Rows are one point carried round by a steady rotation, each followed by how many ticks it has turned.
The counts run from 0 to 459.
[114 158 114  78 162 109  95 148 130 134 129  95 137 148  94 157 106  59
 125  93 159 110  68 131 148 105 114  99 144 106 149 129 122  98  99 137
 140 121 132 111 139 128  67 154 156 108 122 144 114 117 109 107 147  71
 114 120 111 175 132 127 108 117  87 159 149  88  99 171 103 121 122  91
 119 113] -> 449
[106 148 141 103 158 108  74 141 133 129 146  81 136 110 133 151 167 102
 140 115 183 130  99  80 110 132 127  71 137 123 156 108 164 120  89 134
 154 139 127 143 116 151 133 146 151 103 137 155 146  98 151 137 143  89
 120 103 125 197 119 156 130 121 131 157 155  89  67 128 142  75 145 115
 130 138] -> 155
[135 129 112  78 140 146  79 152 129 169 125 139 134 118 125 158 142 119
 142  77 155 123  66 100 135 134 108 105 141 135 146 103 143 110  97 111
 141 129 132 147 122 135  95 114 185 113 110 110 117 134  90 115 129  54
 134 119 107 158 155 180 144 127  86 165 157  92 115 165 117 109 106  94
  98 164] -> 165
[124 138 149  81 142 135  73 127 138 163 126 110 137 111 120 134 140  90
 164 127 154 134  71 100 114 136 136  79 142 121 123  98 181 124  87 122
 168 122 132 164 123 136 101 146 148  97 141 157 131 124 130 112 131  90
 109 114 132 198 128 149 131 124 123 163 128  87  84 104 117  59 166 100
 116 142] -> 157
[121 138 110  71 177 131  78 132 157 159 125 111 121  94 141 161 127  95
 170 119 156 145  81 104 129 121 123 107 153 137 122 106 160 128  79  96
 189 110 146 131 115 135 103 138 176 102 112 147 126  98 116 105 156  86
  97 121 121 165 126 151 102 114 123 154 159  88  96 138  98 104 120  95
 131 120] -> 388
[147 140 116 109 175 122  97 160 137 138 144 123 123 127 153 169 162  98
 132 118 176 135  38 100 136 138 148  99 171 142 162 115 143 127  85  93
 153 132 146 131 105 134 115 107 178  72 113 157 131 118 119 129 145  98
 131 112 116 162 132 132 115 163 123 163 138  84 104 169 126  92 110 141
 124 150] -> 326
[113 155 111  98 169 115  90 138 141 157 127  89 133 128 118 157 112  71
 156 117 162 127  76 114 151 103 140  91 152 104 144 133 124 122  99 101
 178 113 155 131 121 116  65 148 174 101 148 160 128 107 107  99 133  85
  96 106 101 176 118 134  96 124 114 155 141  82 105 146 104 113 140 102
 143 115] -> 40
[143 113  89  65 176 147  92 135 125 157 114 110 124 137 117 154 150 112
 140 120 153 134  61 117 143 109 133 110 149 167 154  93 120 103 113 107
 162 128 152 130  93 123 108 110 173 132 119 141 133 108 122 106 146  96
 151 122 113 183 137 167  86 140  99 152 169 112 106 184 126 148  81  85
 100 136] -> 13
[110 158 110 101 192 116  77 130 140 157 124  76 118 144 126 153 122 102
 146 141 181 134  89 105 136 112 138  90 160 113 142 135 116 115  92 116
 177 127 141 120 103 135  97 129 168  91 136 171 151  89  96 117 156  97
 118  77  89 164 108 145  86 125 120 145 134  91 103 154 122 107 114 104
 157 125] -> 426
[119 151 131  90 168 157  87 151 102 164 117 127 155 156 131 145 144 127
 119 128 148 146  51 117 126 125 134  74 135 138 139 107 130  92  96 147
 137 115 112 131 110 114  83  81 161 115 116 136 166 138  90 114 149  77
 144 100 117 177 113 169 133 121  80 138 134 101 109 146 138  87 133 103
 107 167] -> 144
[130 151 130  81 162 151  79 142 129 172 131 136 138 144 143 152 137 100
 135 127 161 154  36 115 132 136 146  84 160 130 139 107 153 117  73 115
 157 108 114 129 120 143 105  86 155  81 111 134 134 129  82 104 162 105
 119 110 122 139 106 149 118 110 111 156 128  92 106 132 127  82 134 117
 121 147] -> 141
[127 119 152  92 116 150  90 145  97 140 142  86 137 165 124 133 161 124
 126 132 188 107  67 137 109 150 162  89 136 131 159  82 128 107 111 101
 129 124 141 146 118 146 113 120 138 103 146 159 148 136 149 127 168  88
 151 123 109 194 118 156 127 156  97 175 124 110 112 182 139  93 133  93
 112 140] -> 89
[120 132 118  72 179 142  78 120 137 170 101  94 123 141 116 139 132 127
 168 155 187 142  90 120 129 111 137 100 156 134 114  99 140 122  93 104
 176 120 133 123  99 133 112 149 145 119 131 168 150  91 109 127 173 106
 116  97 120 168 103 157  97 118 115 155 130 109  93 162  89  94 118  85
 150 128] -> 19
[ 97 139 137  90 129 140  58 128 118 175 126  88 150 133 128 127 131 113
 154 117 162 127  97 106 114 131 139  71 130 118 137 100 148 107  96 129
 163 117 127 165 131 142  98 122 144 116 127 124 142 122 113 102 143  66
 115  98 113 182 122 184 130 118 125 139 127  86  97 112 153  77 158  75
 104 141] -> 375
[122 114  84  61 141 157  81 140 126 174 112 119 139 128 114 147 117 110
 154 102 150 123  72 126 132 123 140 108 146 155 153 106 112 108 110  86
 166 120 151 157 125 136  81 121 180 127 106 115 113 127 113  83 145  79
 122 118 100 161 149 171 104 130 101 155 149 106 116 165 115 126 102  74
 109 135] -> 417
[126 112 138  68 133 125  77 132 123 150 120  93 133 164  79 148 109  74
 159 128 182 100  73 132 110 128 153  97 133 111 141 119 140  98  91 131
 137 143 129 144 125 138  93 163 136  94 146 175 132 124 143 114 161  79
 125 105 129 182 122 116 109 128 105 177 120 110  85 159 101  92 148  85
 107 116] -> 60
[115 139 104  72 184 118  77 131 148 154 134 111 127 109 118 158 113  61
 140 106 149 132  83  94 132 116 126  90 150 127 153 135 139 112  84 133
 185 128 139 142 121 134  83 140 182 103 110 133 121 106 106  93 121  82
  94  98 125 168 137 139 103 113 122 146 157  84  89 131 124 107 117  92
 124 123] -> 196
[141 130 123  96 145 120  77 169 117 142 130 136 139 101 134 170 162 106
 119  85 161 105  71  99 127 138 124 107 141 137 152 110 139 107 101 109
 134 137 141 145 111 124 101 155 187 112 114 140 121 126 129 141 124  70
 138 124 113 187 162 146 145 158  91 179 155  91  97 189 105  93 121 123
 115 156] -> 131
[109 135 110  71 161 102  84 143 139 137 142  94 126 152  92 161 108  50
 125  96 165 107  64 118 133 120 126 110 146 123 169 141 125 113  87 125
 150 124 131 120 136 148  98 148 160  78 121 149 104 115 114  97 151  74
 113 110 110 160 138 116  97 124 110 163 143  90  98 163 112 116 112  99
 113 114] -> 448
[125 165 143  81 165 152  89 131 131 159 136 132 141 123 136 164 140 105
 144 128 163 157  40 123 133 124 144  89 147 118 132 101 157 120  73 116
 158  93 122 123 124 120  86 105 155  90 127 146 152 129  95 108 162  90
 110 130 134 164 102 147 125 113  96 163 140  85  97 133 108  87 146 102
 120 145] -> 140
[109 121 114  75 178 124  71 116 153 166 122  82 115 151 118 140 126 113
 158 148 193 128  88 110 119 123 137  95 163 120 135 111 140 130  89 109
 177 125 125 110 103 160 119 123 151  92 128 168 143  87 104 126 185 110
 120  85 114 149 101 147  98 118 125 150 132 105  91 157 119 106 110 102
 140 111] -> 20
[103 146 115  73 180 114  78 130 140 137 132  81 119 152 113 165 127  94
 129 110 189 120  71 123 137  98 104 101 148 104 145 119 124 122  91 136
 158 117 125  85 128 148  93 130 139 102 119 151 140  91 105 114 174  83
 125 110  99 161 119 148 114 103  95 149 158 101  91 180 107 130  95  91
 137 109] -> 235
[101 151 115  62 170 150  77 127 123 162 120  77 145 147 126 147 108 105
 147 132 180 135  82 125 133  99 150  97 144 118 129 120 121 117  95 107
 178  97 129 114 127 135  84 121 141 113 115 145 149 112  97  95 179 103
 104 100 108 158 101 159  99  93 103 136 129  97 104 153 115 112 117  76
 140 110] -> 237
[132 116 106  86 188 128  89 125 140 166 114  83 119 151 129 143 157 119
 149 164 172 138  72  97 123 132 149  80 151 159 154 108 118 110 112 115
 170 143 148 137  85 133 120 120 170 117 139 165 159  97 127 125 153 112
 144  88 109 179 121 162  81 140 132 144 149 108  99 157 145 114 103 105
 117 139] -> 209
[116 119  98 102 137 128  74 151 124 165 127 109 145 116 124 143 143 102
 141 100 162 108  99  85 115 148 140  79 137 151 167 121 122 110 107 119
 157 147 148 177 107 145 108 121 189 110 116 113 125 119 120 101 117  71
 139  86  92 176 153 173 119 156 122 151 147  95 112 146 162  99 124 102
 100 170] -> 380
[114  97 117  83 121 121  83 132 124 144 130  74 128 134 107 134 166 116
 158 125 180 106  88 115 116 125 156  93 133 145 154  86 129 113 116  93
 148 140 164 148 120 147 116 149 158 127 143 165 125 111 172 117 149  94
 141 122  90 206 134 166 105 154 122 172 149 103 103 172 131 123 116  80
 121 124] -> 440
[141 131 143  97 150 131  84 143 116 154 133  96 135 143 130 145 148 128
 148 153 193 119  70 114 105 143 171  85 136 136 129  97 154 120  85  97
 152 138 132 153 101 142 115 140 155  89 142 189 157 131 139 151 167 106
 122  92 127 182 113 126 132 151 114 169 112 109  88 166 109  57 144 122
 138 147] -> 308
[111 145 114  57 158 140  86 136 123 157 124 102 155 131 109 154 106  67
 134  99 153 128  76 123 125 108 155 113 145 137 146 137 121 107  85  99
 171  98 140 125 134 139  75 129 160 111 103 130 118 119 119  84 161 104
  98 120 111 153 128 148 101 116  96 141 142  98 114 163 114 123 123  78
 119 116] -> 451
[ 97 150 126  98 147 125  70 127 145 145 140  91 120 128 117 149 138  81
 151  98 158 128  79 111 138 114 106  80 137  99 157 107 145 109 102 130
 149 112 143 127 145 141  90 133 167 106 142 129 120 108 109  85 120  55
 114 124  97 181 124 154 108 110 112 156 156  77 100 128 131 120 138  75
 116 122] -> 5
[144 153 129 118 187 113 100 160 134 130 149 120 121 130 147 177 160 101
 122 114 162 137  45 104 138 129 121  95 168 125 157 118 145 125  91 123
 146 135 140 115 104 123 106 116 182  75 121 160 151 114 112 139 138  89
 134 111 111 184 125 124 117 149 107 169 150  84 103 166 118 101 117 131
 130 155] -> 327
[137 162 129  96 194 138  92 163 117 156 121 128 145 119 150 167 131  92
 129 131 163 158  57  99 130 113 142  90 160 137 134 136 141 119  80 124
 163 116 131 126  95 104  89 133 177 102 120 152 149 126 110 125 146 104
 114  99 133 180 114 131 117 132 105 147 135  89  95 148 103  79 140 124
 145 152] -> 329
[124 111 103  85 144 126  79 143 106 166 117  81 144 177 101 130 123 119
 136 137 188  99  99 103 109 142 160  95 141 144 163 133 102  98 109 111
 148 156 139 157 103 157 105 131 165 108 128 159 142 113 131 129 157  98
 152  67  97 162 138 156 106 157 119 151 118 117 109 189 144 107 104 105
 118 146] -> 246
[109 122 113  67 175 143  85 131 106 161 114  92 139 148 117 135 150 123
 127 132 158 134  77  97 121 115 129  79 138 148 151 108 115  82 118 146
 148 129 122 130  99 131 100  98 163 136 119 128 158 112 118 111 143  83
 158  82 110 183 126 182 104 122  91 137 163 110  97 163 155 129  95  81
 102 146] -> 398
